Each row has a name. Each piece below is followed by the name of the row it came from, unless a question asks for something else. Each question is about the rows just above it.

[  2  10  -3  21 -13  13  -1  -2 -47  35 -37  21   2  68  -6  -3 -25  64
 -12 -14  16  -3  23] : <50>
[  3  16   4  48 -89  -3  62 -18 -28 -28  17   2 -46   1 -10  -4 -40 104
 -20 -22  26  -5  38] : <131>
[ -2 -12  -3 -37  68   2 -47  13  21  21 -13  -2  35  -1   8   3  30 -79
  15  17 -20   4 -29] : <170>
[-10  -7 -40 104  58   2 -41  12  18  18 -11  -1  30  -1   7   3  26 -68
  13  14 -17   4 -25] : <77>
Which row holds [104 -40  -4 -10] read backwards?	<131>
[ -1  35  -2 -13  21  21  13 -47   2  68 -37  -3] is which row, read backwards?	<170>
Which row holds [ 13 -13  21] read backwards?	<50>
Which row holds this, read backwards? [ -2 -13  21  21  13 -47   2]	<170>
[ 17  15 -79  30   3   8  -1  35  -2] is which row, read backwards?	<170>
[-13  21  21  13 -47   2  68 -37  -3 -12] is which row, read backwards?	<170>

[-29 -66  44 -59   4   5  35   2  12] = <170>
[ 89 -18 -34   6  36  40 -19 -53  72] = <131>
[-28  21  19  81  21  30 -71  16  18] = <102>
[ 89 -18   2  12  -2 -14  42 -33   4] = <77>
[  7  -1  -5  -8 -25  -4 -39  14 -18] = <175>
Which row holds [12  2 35  5] read backwards?	<170>
The row with [ 89 -18 -34   6  36  40 -19 -53  72] is	<131>
Which row holds [-19  40] read backwards?	<131>
Which row holds [  2 -18  89] read backwards?	<77>

[-45   4  12 -31] -> <175>
[ 22 -28  -1 -49] -> <203>
[-12  31 -50 -32] -> <50>
[-37  19  -8 -32] -> <194>
[-15  21 -28 -37] -> <131>
[-81 -47  86 -29] -> <170>
[-13  31 -42 -38] -> <102>
[-22  28 -40 -30] -> <104>
[-15  21 -28  -1] -> <146>
[-22  28 -40  -4] -> <77>
Which row holds [ -1 -28  21] read backwards?	<146>
[-32 -50] is which row, read backwards?	<50>
Where do [-15  21 -28 -37] appear?	<131>
Which row holds [-49  -1] read backwards?	<203>
Which row holds [-37 -28  21] read backwards?	<131>

[ -36 -115  -34  -60] : <104>
[-17 -38 -75 -20] : <77>
[-36 -89 -10 -26] : <131>
[-75 -17 -38 -26] : <194>
[-27 -11 -60 -34] : <170>
[-89  10   3 -11] : <164>
asked: [-27 -11 -60 -34]	<170>
[-75 -38 -17] is which row, read backwards?	<77>
[-60 -11] is which row, read backwards?	<170>
Which row holds [-20 -75] read backwards?	<77>

[-78  10 -41  49] = <164>
[ 8  1 52 -5] = <170>
[-80 -78  10 -44] = <131>
[ -6 -19 -20  21] = <203>
[-28 -14  -7  -2] = <175>
[15  8 -4 60] = <194>
Which row holds [-44  10 -78] read backwards?	<131>
[-14 -28] is which row, read backwards?	<175>
[ -2  -7 -14] is which row, read backwards?	<175>

[-41  91 -33   2  61 -78 115  23 -34]  <164>
[  12 -104    6 -114  -61  -36   13   93   51]  <175>
[113 -43 -61 -12  98  50  45  61  77]  <146>
[-114  -64  -36    2   61  -26   53  -79  -70]  <50>
Which row holds [61 45 50 98] read backwards?	<146>
Which row holds this, read backwards? [ 45  50  98 -12 -61 -43 113]	<146>
Which row holds this, read backwards? [ 91 -41]	<164>
[ -36  -61 -114] is which row, read backwards?	<175>

[-52 -49  35 -38 -58 -48 -57 -23 -68 -45] = <164>
[-51 -26  32 -40 -60 -28 -44 -24 -60 -33] = <131>
[ 30  19 -22  23  32  20  26  13  34  22] = <102>
[ -5  18  -3  -6 -12  15   3  -4  -4   8] = <170>
[-54 -44  39 -40 -58 -44 -53 -24 -65 -44] = <146>
[-54 -44  39 -42 -58 -44 -53 -24 -65 -44] = <196>
[-76 -49 -31  29  41  39  42  17  49  36] = <194>
[-63 -53  35 -45 -76 -52 -69 -30 -88 -49] = <203>
[-61 -28 -44 -24 -60 -43 -51 -23 -63 -43] = <175>
[-46 -53  29 -31 -51 -50 -56 -20 -66 -44] = <77>
Which row holds this, read backwards? [-44 -66]	<77>
Which row holds [-52 -76] read backwards?	<203>
Which row holds [ 8 -4 -4  3 15] read backwards?	<170>
Which row holds [-23 -51 -43] read backwards?	<175>
Which row holds [-60 -24 -44 -28 -60] read backwards?	<131>

